In the data rows, 128 means zero.
Here are some points:
[162,157,152,147,153,159,159,158,144,141,117,105,101,94,86,90,99,107,108,119,130,130,139,148]
[108,101,99,94,105,110,123,125,146,151,168,176,178,175,177,167,161,146,145,133,140,119,131,124]
[128,133,144,150,152,152,159,155,160,159,161,156,163,162,156,144,135,114,113,102,99,99,99,104]
[145,147,152,142,126,109,92,85,61,55,52,50,60,72,79,96,102,114,133,137,152,157,161,170]
[132,127,128,138,146,156,156,149,157,145,147,148,129,143,127,127,123,114,117,118,119,130,143,124]
[114,104,112,110,101,96,0,91,98,100,89,108,102,110,125,116,124,130,125,138,142,149,147,170]
[160,155,161,154,153,161,188,198,210,216,216,204,179,153,192,113,94,77,82,87,73,76,87,80]
[104,107,101,98,99,98,102,110,116,120,120,135,170,154,164,179,185,187,176,168,160,156,154,145]
[186,185,180,168,161,129,111,97,73,65,60,54,55,60,77,81,92,109,130,147,150,160,151,148]
[91,92,93,83,74,76,86,95,110,118,145,171,185,193,201,195,179,170,155,138,124,40,84,105]
[120,128,131,143,162,255,171,163,171,152,155,142,124,117,125,106,114,107,108,109,108,106,204,116]
[107,115,109,101,101,120,118,121,140,141,158,162,180,186,190,198,178,172,168,158,143,133,130,125]
[142,17,122,117,114,95,88,89,82,75,89,94,105,117,136,133,133,136,129,129,135,136,139,143]
[121,131,130,144,143,154,144,161,160,176,188,181,177,173,159,144,119,110,98,88,92,89,93,92]
[147,142,141,138,129,129,133,129,130,129,122,115,111,106,100,90,88,84,89,88,84,93,86,102]
[182,179,143,128,94,74,68,59,50,55,55,46,48,48,61,78,75,95,101,129,145,157,168,177]
[191,202,195,198,173,165,140,134,121,112,106,108,97,96,86,89,90,88,104,105,120,128,145,146]
[138,142,141,137,120,143,147,158,161,174,180,172,165,145,131,111,89,81,71,69,78,84,87,95]
[116,109,108,99,90,73,255,62,66,52,61,59,114,78,84,111,150,165,193,192,189,194,194,204]
[115,131,131,143,143,164,163,182,172,170,168,154,142,140,123,106,115,102,33,93,82,91,96,103]
[201,195,199,193,192,177,140,125,103,83,64,68,61,62,79,100,75,121,113,106,97,91,91,105]
[109,106,115,119,126,128,121,126,138,134,145,151,154,142,139,150,140,135,142,132,132,137,134,131]
[166,160,166,168,165,179,176,175,171,157,151,138,130,124,117,122,123,119,127,124,127,123,123,117]
[130,140,146,158,171,191,167,199,190,177,159,134,117,100,93,78,87,93,104,106,114,110,108,122]
[76,130,142,137,137,124,120,109,107,99,94,99,78,82,90,97,99,112,119,126,157,175,190,196]
[129,127,117,122,108,128,121,124,130,135,130,127,125,132,122,117,111,96,96,86,84,92,85,96]
[116,117,124,133,123,139,155,156,168,164,157,149,141,137,133,125,123,122,115,117,112,111,109,114]
[237,128,144,151,161,174,175,180,179,171,168,105,158,149,149,146,133,122,106,111,97,93,89,101]
[127,129,127,128,124,135,136,139,158,174,198,222,221,226,199,176,136,119,90,91,83,82,92,95]
[112,117,110,123,107,130,130,125,139,138,146,141,144,134,131,117,98,92,93,98,105,118,125,134]
[165,166,167,169,170,159,150,139,121,122,111,112,116,115,117,120,115,120,131,113,113,112,112,106]
[177,177,172,151,133,110,201,71,60,60,48,47,57,55,57,66,82,46,101,116,126,141,162,163]
[129,131,139,134,138,148,153,164,166,178,181,174,161,147,124,114,102,92,93,95,92,100,98,104]
[136,136,132,141,144,148,157,147,130,123,108,92,94,101,101,105,118,114,105,105,105,93,97,100]
[93,98,90,94,106,132,147,164,182,206,224,232,237,211,195,162,141,112,99,85,88,80,98,92]
[119,105,110,100,106,104,96,103,106,107,111,121,115,165,126,133,135,126,122,127,162,113,122,119]
[112,114,120,121,116,124,112,124,118,115,124,128,144,153,152,166,172,159,149,136,116,110,102,104]
[151,153,155,158,159,153,163,166,162,157,142,129,112,101,104,105,111,118,128,133,136,142,136,138]
[103,112,122,128,136,149,165,167,176,168,165,149,151,142,140,116,142,130,136,133,124,126,122,121]
[112,118,133,131,151,160,176,179,168,172,164,155,136,134,127,123,112,177,115,111,118,103,118,121]
[104,95,91,96,104,102,115,116,139,156,160,171,169,171,164,161,152,147,149,131,134,128,134,131]
[119,127,138,149,163,152,151,134,121,99,86,65,73,62,72,61,74,76,94,105,120,132,145,137]
[115,119,122,122,126,132,142,144,150,154,147,145,135,132,131,117,124,120,132,125,117,116,116,111]
[120,129,135,134,130,132,127,120,106,96,85,77,75,85,88,98,106,116,127,121,145,132,137,150]
[101,104,110,108,119,143,148,156,151,162,155,147,152,146,230,139,127,122,109,107,97,100,102,100]
[156,152,137,134,117,119,110,105,112,136,146,152,169,181,184,187,169,145,117,105,90,87,91,94]
[116,121,125,125,133,138,144,127,123,116,116,109,110,119,93,146,164,160,166,154,147,141,140,137]
[127,119,113,113,96,94,87,86,68,80,91,98,107,121,145,151,162,161,164,168,167,158,169,148]
[125,134,128,143,169,180,193,191,197,189,193,180,169,150,145,113,99,87,77,67,81,79,82,94]
[125,129,120,120,115,128,138,148,139,126,103,84,61,48,50,52,74,65,81,102,130,141,152,149]
[198,192,178,174,161,140,124,115,106,100,95,89,87,81,86,85,81,88,96,92,100,113,114,121]
[127,125,117,121,112,109,97,108,91,96,95,102,92,61,100,96,101,98,122,123,131,149,152,152]
[108,93,99,99,105,119,179,133,140,158,172,176,182,189,177,169,163,151,137,138,134,131,127,126]
[134,134,128,134,141,130,142,133,147,139,135,132,147,152,145,148,171,153,155,152,132,135,137,120]
[139,137,144,145,158,155,153,144,138,120,115,93,102,87,82,74,68,84,73,88,76,81,88,105]
[129,115,116,111,103,91,96,109,125,127,141,148,154,166,174,181,178,177,184,184,174,173,156,147]
[114,124,137,158,179,194,207,217,216,202,192,162,129,117,94,82,72,64,68,68,70,87,87,96]
[103,100,114,124,124,145,156,175,188,208,222,213,204,180,169,145,132,106,95,86,78,88,89,97]
[111,110,99,98,104,92,95,86,86,93,97,105,113,124,136,155,163,178,184,183,180,170,167,172]
[128,126,117,115,96,105,101,96,79,77,78,78,84,104,117,137,152,145,133,123,100,112,98,95]
[105,96,98,101,112,115,122,135,144,154,172,178,186,197,188,177,166,154,151,140,131,126,127,156]
[161,166,173,173,176,171,171,161,128,122,108,94,85,68,69,76,72,93,88,94,114,111,112,114]
[99,96,99,91,110,126,139,156,173,185,197,196,191,179,164,161,144,140,122,113,104,105,130,106]
[113,107,104,99,85,80,93,82,90,96,104,121,131,133,131,136,133,121,123,127,125,132,127,118]
[161,150,139,127,124,116,98,86,87,72,71,62,70,71,79,93,105,121,126,137,165,172,181,106]
[132,121,128,200,114,106,107,97,80,73,84,74,92,113,122,133,141,137,122,127,123,116,114,111]
[119,113,105,93,86,89,73,77,70,71,65,67,79,76,83,88,105,124,144,157,167,169,166,163]
[120,114,120,130,142,146,152,169,171,177,182,167,166,151,138,122,115,105,98,94,111,99,103,106]
[99,99,96,100,103,113,126,128,141,156,154,158,173,182,181,187,179,169,158,148,145,143,129,136]
[105,96,92,99,106,108,120,122,122,129,108,114,102,104,100,106,103,104,112,120,133,158,169,176]
[95,92,96,93,102,112,135,150,162,186,194,193,200,98,168,166,152,144,126,130,120,116,115,116]
[101,80,90,75,81,77,63,68,92,94,85,107,120,120,124,126,131,131,138,136,152,157,162,164]
[94,98,86,82,81,82,79,78,84,80,86,82,90,99,115,134,152,159,168,183,187,189,196,187]
[97,107,103,110,123,144,152,255,161,150,162,159,153,151,146,151,145,147,142,137,134,127,122,118]
[123,123,122,130,132,137,148,159,153,169,167,160,155,147,123,113,99,95,82,78,77,75,91,97]
[129,121,114,96,103,98,95,104,95,92,87,77,62,64,60,77,90,103,127,154,160,176,185,183]
[145,141,143,144,126,126,111,110,98,103,117,112,122,134,150,166,168,176,167,163,147,119,141,147]
[107,118,108,116,125,139,73,160,177,185,185,184,181,164,151,146,138,136,138,126,126,125,124,119]
[0,119,118,110,97,89,90,96,97,107,109,106,113,124,137,136,150,155,162,172,172,163,155,139]
[117,110,99,99,99,90,84,83,83,82,72,93,98,115,124,137,142,144,148,143,135,130,128,119]
[125,121,129,133,137,153,161,159,160,153,154,145,134,132,128,117,105,110,109,114,109,109,112,118]
[98,85,84,74,69,75,74,80,95,106,109,122,121,126,117,129,143,152,154,153,178,172,173,156]
[117,111,99,100,19,103,103,117,114,128,155,172,177,192,180,167,151,137,122,107,113,108,112,103]
[103,89,97,102,101,115,115,127,137,154,160,176,192,200,213,208,201,185,173,146,138,124,120,111]
[148,152,139,129,118,110,92,79,84,69,51,61,54,62,61,84,94,110,135,152,156,162,133,129]
[105,97,98,110,101,109,125,135,136,145,165,175,177,191,185,184,187,174,150,146,132,122,114,113]
[184,192,199,200,183,171,151,132,124,119,97,90,89,80,71,74,75,82,75,70,92,91,96,105]
[106,101,111,120,137,249,141,139,133,129,135,129,144,129,130,125,123,126,134,139,150,158,173,172]
[149,154,148,157,157,162,153,141,141,137,150,152,157,202,157,136,115,109,97,91,87,83,77,92]
Then 40 other points, each followed by its number:
[106,85,85,93,91,86,93,111,125,138,160,162,191,208,207,206,198,184,168,168,158,140,142,122] 0
[123,116,125,134,132,136,149,162,161,165,150,144,144,125,129,127,117,119,111,113,112,114,116,115] 1
[142,131,135,127,118,122,108,97,100,92,97,108,111,125,131,141,142,143,128,121,100,101,97,107] 2
[184,190,180,171,160,153,150,150,140,122,99,81,66,67,60,80,91,106,127,121,111,97,98,94] 3
[135,136,137,145,162,175,176,184,195,175,167,149,131,121,118,118,120,122,132,129,129,125,109,105] 4
[122,117,113,118,117,105,96,99,105,92,87,93,94,105,110,113,112,129,127,134,130,135,138,138] 5
[105,97,97,102,112,122,123,142,164,181,197,212,213,214,204,199,176,143,124,113,96,88,90,98] 6
[98,86,98,98,104,118,136,142,159,169,184,181,184,170,167,158,150,148,129,130,133,130,111,119] 7
[142,179,184,179,175,162,161,162,163,162,148,148,126,110,96,83,84,88,77,83,76,85,83,96] 8
[127,121,122,112,106,94,95,92,85,84,88,92,98,113,104,101,105,113,118,109,119,119,110,125] 9
[132,126,132,138,136,135,136,132,125,120,114,113,118,124,136,126,153,161,161,157,156,149,139,141] 10
[155,154,138,153,151,152,155,155,160,161,147,155,126,127,96,95,96,88,92,91,92,107,103,116] 11
[110,115,121,135,141,159,162,176,180,183,191,188,176,180,164,158,133,111,109,99,97,90,90,103] 12
[108,106,103,108,106,124,122,134,136,151,160,174,186,188,185,186,187,179,173,155,143,136,126,124] 13
[127,124,129,140,133,146,148,147,157,148,146,130,119,119,106,100,101,101,100,84,91,91,90,103] 14
[106,113,101,95,100,104,106,69,117,123,130,122,126,116,108,101,93,98,100,109,109,121,123,136] 15
[129,123,121,136,142,149,159,160,161,158,149,151,139,124,128,117,112,105,113,109,108,112,120,115] 16
[115,107,108,120,124,151,163,178,191,197,198,186,182,157,147,127,119,110,100,95,21,89,98,89] 17
[101,103,103,111,129,134,148,167,181,172,186,174,174,164,156,149,145,138,129,123,116,120,120,114] 18
[150,150,154,149,169,147,150,161,120,123,106,113,119,115,125,132,126,127,132,134,130,109,142,128] 19
[133,125,125,125,122,124,118,118,127,126,133,135,134,139,129,124,118,106,109,97,102,95,92,94] 20
[137,154,151,172,174,179,169,173,170,152,151,130,125,115,120,106,101,102,94,90,88,84,98,0] 21
[124,134,134,142,143,162,160,161,153,148,136,132,126,104,107,104,104,111,121,127,126,147,141,141] 22
[118,108,119,125,138,154,163,175,175,171,172,168,157,148,143,144,135,138,138,140,126,116,117,113] 23
[159,172,199,201,200,180,157,132,106,87,79,69,87,90,101,101,103,94,96,90,99,103,107,110] 24
[120,112,111,105,103,98,77,83,90,90,98,91,100,97,107,109,120,126,143,141,150,149,151,158] 25
[139,146,156,153,143,146,109,93,73,79,76,84,80,87,85,91,89,87,112,119,132,141,148,153] 26
[118,129,149,166,192,213,225,233,234,221,191,165,137,98,83,81,72,144,65,71,72,82,84,99] 27
[117,128,131,134,157,158,155,154,161,145,125,119,107,100,97,92,95,91,103,104,105,105,116,118] 28
[151,159,166,170,155,152,142,142,133,139,137,133,123,113,110,115,124,127,140,120,121,109,99,105] 29
[126,125,118,113,105,98,91,90,82,79,67,63,67,66,60,64,73,97,109,130,171,171,167,155] 30
[105,120,113,119,116,137,138,143,160,171,182,172,180,172,161,160,148,138,134,134,128,116,114,116] 31
[173,169,232,184,184,185,184,168,155,123,102,83,75,60,53,57,63,70,85,107,131,136,144,138] 32
[190,181,167,153,141,126,116,98,83,74,67,60,62,59,56,65,79,83,94,99,123,135,135,149] 33
[145,146,140,128,124,120,101,99,98,93,106,131,159,177,203,203,199,183,172,150,147,140,135,120] 34
[107,112,115,113,128,149,148,160,174,171,183,178,177,164,161,155,131,120,113,101,104,94,96,94] 35
[124,130,133,145,157,161,160,162,155,140,139,119,112,108,99,103,102,102,99,100,105,116,107,120] 36
[102,92,93,100,91,91,99,108,119,133,164,141,126,129,101,105,110,123,147,157,179,69,190,129] 37
[156,159,169,174,164,161,157,153,138,126,119,113,109,107,105,111,110,114,112,119,150,115,119,108] 38
[118,116,116,108,110,108,117,117,116,122,128,126,125,120,122,212,108,114,114,107,107,107,101,113] 39
Which of these numbered points is nearest to each point below by angle, seen from the average point of the first points? Its number follows each.
[147,154,155,172,180,180,184,173,172,160,149,138,128,129,127,121,134,122,120,115,117,108,113,120] > 4
[197,193,184,181,153,138,125,103,81,76,78,65,70,55,66,71,80,84,95,109,110,115,127,134] > 33
[173,172,168,169,126,160,157,168,169,166,152,151,128,123,104,93,96,96,89,106,114,122,124,140] > 11
[161,160,177,169,167,150,138,122,101,95,56,88,86,107,119,130,141,157,153,152,148,141,131,117] > 19
[121,116,120,113,132,122,135,148,149,145,132,114,106,84,69,68,78,71,89,104,111,120,118,119] > 28
[111,112,112,127,140,159,177,187,192,191,183,174,160,143,128,123,108,110,101,97,92,95,96,98] > 1
[214,181,166,145,129,121,106,98,107,103,103,91,97,98,105,107,111,105,115,117,116,125,146,146] > 33
[101,106,105,103,107,106,113,122,131,125,132,130,125,121,121,125,117,113,116,119,128,136,136,145] > 15
[125,122,122,130,124,113,118,112,108,98,107,104,113,130,142,157,144,144,143,119,108,115,97,107] > 2
[187,190,215,223,228,216,188,164,119,113,88,72,54,65,41,50,54,52,72,81,107,116,146,162] > 32
[181,200,205,206,199,183,174,161,154,154,155,116,137,127,98,81,69,67,57,66,65,83,88,94] > 8
[112,121,124,124,140,143,136,131,136,131,136,132,135,123,131,122,133,124,124,116,119,114,112,112] > 21
[125,118,135,136,144,151,151,155,156,154,147,129,138,118,116,116,122,114,99,105,112,109,118,123] > 27
[143,156,156,147,138,126,105,85,80,75,63,61,70,65,71,82,84,94,104,122,137,147,158,145] > 26
[126,123,133,149,149,156,165,174,157,151,143,132,118,107,106,104,103,100,101,104,114,105,110,112] > 36
[124,131,146,147,161,179,173,183,168,162,152,133,136,129,120,117,109,104,109,104,103,99,101,103] > 27
[153,166,162,166,168,160,145,124,123,116,111,109,105,116,116,111,118,110,122,111,109,112,110,114] > 24
[162,174,192,191,197,205,208,191,150,120,93,77,66,60,55,62,70,74,88,100,108,118,123,130] > 32
[164,153,155,134,120,103,91,91,66,70,67,78,90,99,126,148,154,152,151,131,121,115,114,105] > 2
[131,142,135,111,150,155,145,141,137,126,128,118,116,119,133,150,151,159,168,165,161,161,157,138] > 10
[125,119,121,124,122,119,121,122,132,123,144,148,164,141,132,122,115,116,96,84,80,82,84,98] > 20
[105,97,120,127,138,172,190,214,221,228,207,194,179,157,142,131,114,106,102,99,98,95,88,100] > 1
[255,141,146,209,139,139,143,149,148,150,142,136,134,133,115,101,97,91,89,84,88,97,105,102] > 11
[117,112,112,111,117,104,110,113,115,117,131,132,127,132,125,117,117,119,107,99,99,91,98,98] > 20
[141,163,172,186,177,170,144,141,136,134,137,132,146,153,139,147,138,136,123,123,112,106,106,101] > 29
[162,177,182,175,165,155,134,130,113,115,111,105,106,108,128,118,119,117,116,119,108,113,109,114] > 24
[164,165,155,148,141,117,113,95,77,71,68,67,58,63,55,65,75,79,92,106,117,135,151,154] > 33
[101,106,115,128,151,165,198,214,221,236,221,209,181,160,132,115,92,86,75,78,78,88,82,98] > 1
[146,148,141,141,146,152,142,129,137,133,122,119,112,112,102,104,113,112,110,119,114,120,102,113] > 3
[104,107,119,109,120,120,131,129,144,155,139,138,138,124,118,120,115,131,136,134,132,144,142,133] > 37
[120,115,108,111,113,107,104,119,115,122,105,101,97,82,72,85,81,86,111,118,129,143,155,152] > 30
[123,119,118,117,120,109,110,110,114,126,126,126,115,124,130,128,120,120,120,106,102,105,97,107] > 20
[137,136,152,163,178,185,197,197,177,157,135,127,116,98,87,99,89,91,101,153,116,137,147,158] > 22
[175,185,181,190,185,184,174,173,158,136,122,92,78,67,64,74,82,82,99,87,90,94,92,90] > 3
[136,134,121,121,116,106,95,92,91,71,72,68,69,84,100,118,127,134,142,136,136,139,136,127] > 5
[156,168,167,174,158,158,137,138,111,117,103,99,95,106,103,107,108,113,111,116,115,113,119,112] > 24
[138,147,158,166,174,186,184,177,173,159,131,117,99,87,87,98,94,128,103,98,100,103,102,106] > 36
[154,139,139,136,131,132,141,160,166,187,194,197,180,160,130,113,95,86,85,80,80,81,89,90] > 17
[135,146,137,123,122,107,101,101,108,108,116,119,139,162,178,183,189,174,163,153,143,139,134,131] > 34
[139,145,155,165,169,157,151,136,124,110,113,96,101,103,108,108,129,139,144,146,147,148,150,145] > 19
[124,146,152,162,183,191,186,194,179,164,154,137,128,118,116,99,91,93,87,81,80,78,96,97] > 27
[137,138,150,150,156,163,162,165,149,130,121,113,106,102,97,96,91,93,94,103,95,110,111,116] > 36
[122,121,124,116,123,117,122,136,145,142,153,151,142,143,134,122,112,100,90,78,86,91,87,93] > 20
[139,149,147,148,142,129,111,84,75,60,54,53,53,70,69,77,86,102,117,120,148,165,161,169] > 26
[137,126,132,125,121,126,105,103,104,108,113,110,115,122,120,120,108,108,116,124,118,123,120,116] > 9
[129,0,137,148,148,166,178,196,199,202,200,187,167,157,140,117,95,88,86,76,81,84,85,96] > 1
[88,95,86,76,75,77,66,61,74,70,74,77,98,102,109,116,134,154,150,173,195,196,214,212] > 25
[118,127,132,130,150,150,165,150,146,143,129,122,110,92,100,91,95,91,100,98,107,107,109,118] > 28
[144,138,132,128,136,131,139,137,135,135,125,122,90,77,74,71,77,85,97,103,109,103,100,108] > 28
[143,126,131,127,124,123,123,123,122,127,121,118,116,127,121,138,139,161,169,172,174,168,157,159] > 10
[119,107,109,130,142,156,169,173,183,171,165,163,145,144,132,137,131,126,128,137,131,116,129,123] > 23
[161,167,168,170,169,159,145,129,129,125,109,99,102,103,99,92,102,104,104,118,121,118,22,109] > 3
[157,163,165,168,159,147,134,128,115,98,97,102,107,126,132,142,155,153,143,138,134,121,120,129] > 19
[115,123,133,146,162,169,178,185,179,173,156,153,126,122,105,110,103,97,102,93,100,95,98,94] > 27
[109,111,113,123,126,127,124,131,128,130,116,109,95,89,82,86,89,102,121,117,132,152,143,149] > 30
[144,147,139,132,132,131,130,133,115,110,111,107,92,89,88,84,83,75,76,89,97,118,115,122] > 33
[107,100,89,104,110,119,128,146,164,191,211,233,230,221,200,176,156,136,107,95,87,80,95,95] > 6
[113,105,107,112,114,121,122,137,147,153,160,176,183,193,183,180,177,172,164,148,138,119,123,118] > 13
[159,164,96,175,180,159,153,145,132,130,132,138,148,142,149,145,143,119,108,100,95,95,91,103] > 21
[125,121,125,128,148,147,153,156,164,158,145,146,134,123,117,106,110,107,102,109,109,112,115,113] > 16
[103,108,115,118,149,171,193,226,237,247,236,208,179,144,118,100,0,81,63,63,72,79,81,97] > 1
[107,82,85,70,78,78,83,90,108,108,125,143,169,188,197,208,205,196,180,174,167,162,150,137] > 0
[116,117,122,143,146,154,177,185,187,173,165,157,147,150,145,133,138,139,137,136,140,128,127,122] > 23
[158,161,168,168,163,100,142,130,109,105,108,97,110,125,136,142,142,140,139,139,129,119,120,112] > 19
[127,130,133,149,150,148,146,145,134,125,120,110,99,107,111,124,144,164,169,175,162,143,134,117] > 10
[142,148,160,166,158,150,131,126,119,123,115,128,139,148,152,147,152,138,132,117,115,114,110,108] > 29
[98,86,91,65,75,62,71,67,66,68,70,77,75,79,92,101,123,144,168,181,203,204,203,206] > 25
[98,90,79,79,77,73,74,74,84,110,133,158,182,179,196,194,192,186,175,160,150,150,150,148] > 0
[118,127,125,186,165,140,147,162,159,159,148,137,132,121,114,122,115,111,110,102,109,104,110,122] > 27
[113,101,95,106,108,118,116,134,141,149,148,171,176,186,184,189,184,177,173,154,147,139,120,117] > 13
[151,157,147,155,150,148,138,130,127,121,112,110,109,110,114,123,127,139,130,136,129,115,112,116] > 3
[117,134,124,136,152,160,164,159,151,135,125,98,103,82,84,83,83,98,97,103,114,116,126,121] > 28
[154,146,140,136,140,133,119,110,94,91,76,92,90,107,122,131,139,144,137,130,123,113,107,106] > 2
[101,99,104,108,110,128,122,133,136,120,109,87,82,82,76,75,94,99,108,120,133,135,152,156] > 30
[153,155,172,170,173,179,161,149,145,122,124,115,110,41,91,95,98,95,101,113,111,115,126,120] > 32
[117,111,123,139,153,160,172,182,178,178,166,161,154,163,145,147,149,159,147,129,118,126,123,111] > 23
[122,125,122,122,120,108,112,97,86,81,77,73,84,86,98,137,116,135,145,135,138,139,140,143] > 5
[161,143,143,131,115,113,98,85,84,100,91,105,124,154,161,182,174,174,168,150,145,132,125,122] > 34
[161,164,186,182,182,170,161,142,128,106,103,91,83,85,99,77,105,104,100,104,95,101,103,96] > 24
[129,135,144,139,138,151,167,184,210,224,215,205,197,165,136,108,96,83,74,74,68,83,98,105] > 17
[190,204,213,221,235,239,227,210,179,141,109,92,84,71,0,23,60,60,67,55,71,88,86,97] > 36
[118,125,121,133,139,147,155,163,170,169,161,158,139,135,126,125,116,109,105,107,109,103,107,107] > 1
[146,146,139,145,156,146,148,139,147,144,159,146,131,124,104,88,86,71,73,80,87,100,102,109] > 11
[100,101,98,104,109,122,134,163,181,192,209,209,216,202,185,171,153,205,127,117,101,104,105,101] > 31
[158,174,193,206,205,195,183,167,150,137,116,110,106,104,98,114,111,120,109,121,113,111,109,112] > 38
[197,200,196,188,164,142,121,103,87,96,99,103,108,114,104,108,95,102,103,106,109,105,103,99] > 24
[119,115,115,110,109,103,98,100,109,117,103,109,109,111,107,106,110,114,108,108,93,113,109,114] > 9
[139,131,128,138,132,136,130,124,113,106,107,97,107,103,131,136,146,147,164,164,172,164,152,154] > 10
[127,130,125,124,121,123,125,114,116,113,122,116,108,112,128,125,137,140,125,126,127,114,116,114] > 2
[173,176,180,175,160,142,141,129,117,114,113,105,94,95,102,110,111,123,105,112,116,111,106,107] > 3
[129,134,138,126,126,125,119,108,102,93,93,93,101,107,122,135,143,151,151,137,128,119,110,111] > 2
[146,146,131,120,111,104,83,78,79,43,44,48,46,53,58,70,77,88,113,121,148,146,174,177] > 30
[149,145,149,150,139,140,126,118,115,106,94,94,87,101,107,127,125,127,120,128,108,110,105,103] > 3
[119,123,117,126,120,119,132,117,120,124,149,118,122,116,119,132,148,154,158,171,174,179,165,159] > 10
[180,174,165,149,139,124,114,112,112,119,112,130,133,151,150,164,154,149,147,141,134,137,132,123] > 34
[99,95,79,81,68,78,75,92,96,103,112,122,125,121,134,138,155,168,175,175,182,179,173,167] > 25
[116,127,128,135,130,148,147,142,142,146,144,139,129,126,116,111,102,104,96,99,92,93,101,107] > 14
[163,165,160,169,170,167,146,143,134,129,131,111,118,123,121,223,112,127,106,120,112,116,115,115] > 19
[144,144,139,127,121,121,108,103,94,92,85,93,97,113,126,138,160,168,189,197,206,195,196,176] > 10
[117,122,128,139,159,168,179,190,183,179,176,169,155,144,140,133,126,124,101,101,91,100,90,99] > 1
[107,106,107,116,129,149,180,198,222,219,237,200,179,164,136,115,97,99,80,85,80,82,77,97] > 1
[108,116,119,118,121,123,134,129,133,138,139,139,132,127,128,130,124,118,115,117,121,114,118,120] > 35
[150,161,155,155,148,140,132,120,114,99,111,114,103,105,104,118,125,129,132,136,123,126,122,123] > 3
[158,180,196,208,211,215,208,197,181,160,155,145,131,111,93,86,75,61,67,64,73,80,82,82] > 8
[89,92,85,81,74,68,69,85,102,120,135,167,188,203,220,211,219,210,187,174,157,152,138,136] > 0
[117,114,113,103,110,110,113,109,104,105,119,117,127,134,143,137,133,131,125,110,111,102,101,111] > 2
[121,124,133,124,131,142,142,142,141,137,130,128,126,124,140,139,148,149,149,150,144,133,132,125] > 10
[214,173,167,213,149,127,114,111,106,92,96,101,104,118,134,149,172,172,169,175,172,166,150,148] > 10
[151,138,140,125,126,122,111,114,122,112,113,109,104,100,96,89,95,92,93,96,158,90,112,99] > 33
[121,125,134,145,149,167,185,178,203,210,210,202,202,172,161,137,114,94,84,79,75,81,83,85] > 12
[135,137,140,137,144,145,158,7,147,146,140,121,115,102,87,84,78,83,93,99,110,140,111,119] > 15
[102,103,106,112,122,130,151,156,184,191,210,198,187,178,160,142,135,129,124,116,123,123,114,123] > 18
[131,129,124,129,127,128,131,144,151,152,160,154,142,132,123,113,105,101,90,79,87,89,95,96] > 14
[255,152,165,153,161,163,159,160,170,170,177,184,186,189,168,156,144,112,105,102,84,92,97,99] > 12
[98,96,96,106,116,158,145,161,178,198,212,224,226,211,191,170,156,142,115,118,102,93,101,97] > 31
[136,137,137,116,119,109,111,117,129,166,168,193,214,205,196,179,167,137,123,111,102,102,96,96] > 6
[139,140,147,149,159,151,144,140,126,131,123,125,134,146,154,155,178,174,164,166,164,153,154,145] > 10
[127,121,127,121,117,130,128,127,130,140,132,130,135,137,135,141,147,148,153,153,227,163,161,140] > 10
[123,126,121,124,122,110,114,103,113,114,118,119,128,146,142,147,153,146,139,140,124,122,122,122] > 34
[115,119,132,150,177,201,220,225,212,195,171,147,139,110,121,107,111,117,112,113,107,102,102,99] > 4
[145,158,158,195,164,156,159,151,145,149,150,150,138,133,135,126,119,103,94,89,80,85,91,97] > 8
[134,130,147,156,160,168,169,163,153,155,157,160,157,157,159,160,138,126,105,110,92,97,87,110] > 12
[95,34,97,112,106,110,118,135,149,165,172,178,173,179,162,164,154,137,139,146,130,125,134,128] > 7
[154,156,168,170,178,166,160,151,52,130,118,114,100,106,106,110,99,114,112,114,116,112,101,104] > 24
[118,121,121,131,130,143,144,145,130,115,108,91,103,113,117,124,186,131,111,104,93,93,95,97] > 2
[100,97,100,113,112,133,146,165,172,181,186,176,176,165,153,147,147,133,123,131,118,113,113,113] > 18
[106,115,109,108,115,124,123,137,147,143,160,170,180,197,200,198,182,183,160,124,131,129,110,111] > 13
[108,95,95,97,100,122,142,164,195,218,224,233,231,207,186,157,131,128,97,11,92,86,101,100] > 35
[103,111,103,93,92,95,79,76,74,77,77,80,84,95,112,108,122,133,155,163,192,195,199,200] > 25
[109,115,106,115,115,124,133,146,159,173,177,174,180,182,173,169,163,151,147,145,128,133,116,125] > 31
[122,121,124,123,124,111,113,106,102,104,107,77,116,133,121,135,137,123,124,116,109,107,96,104] > 2
[133,135,136,131,126,130,126,123,111,98,96,97,101,107,113,171,141,159,155,163,162,162,154,150] > 10
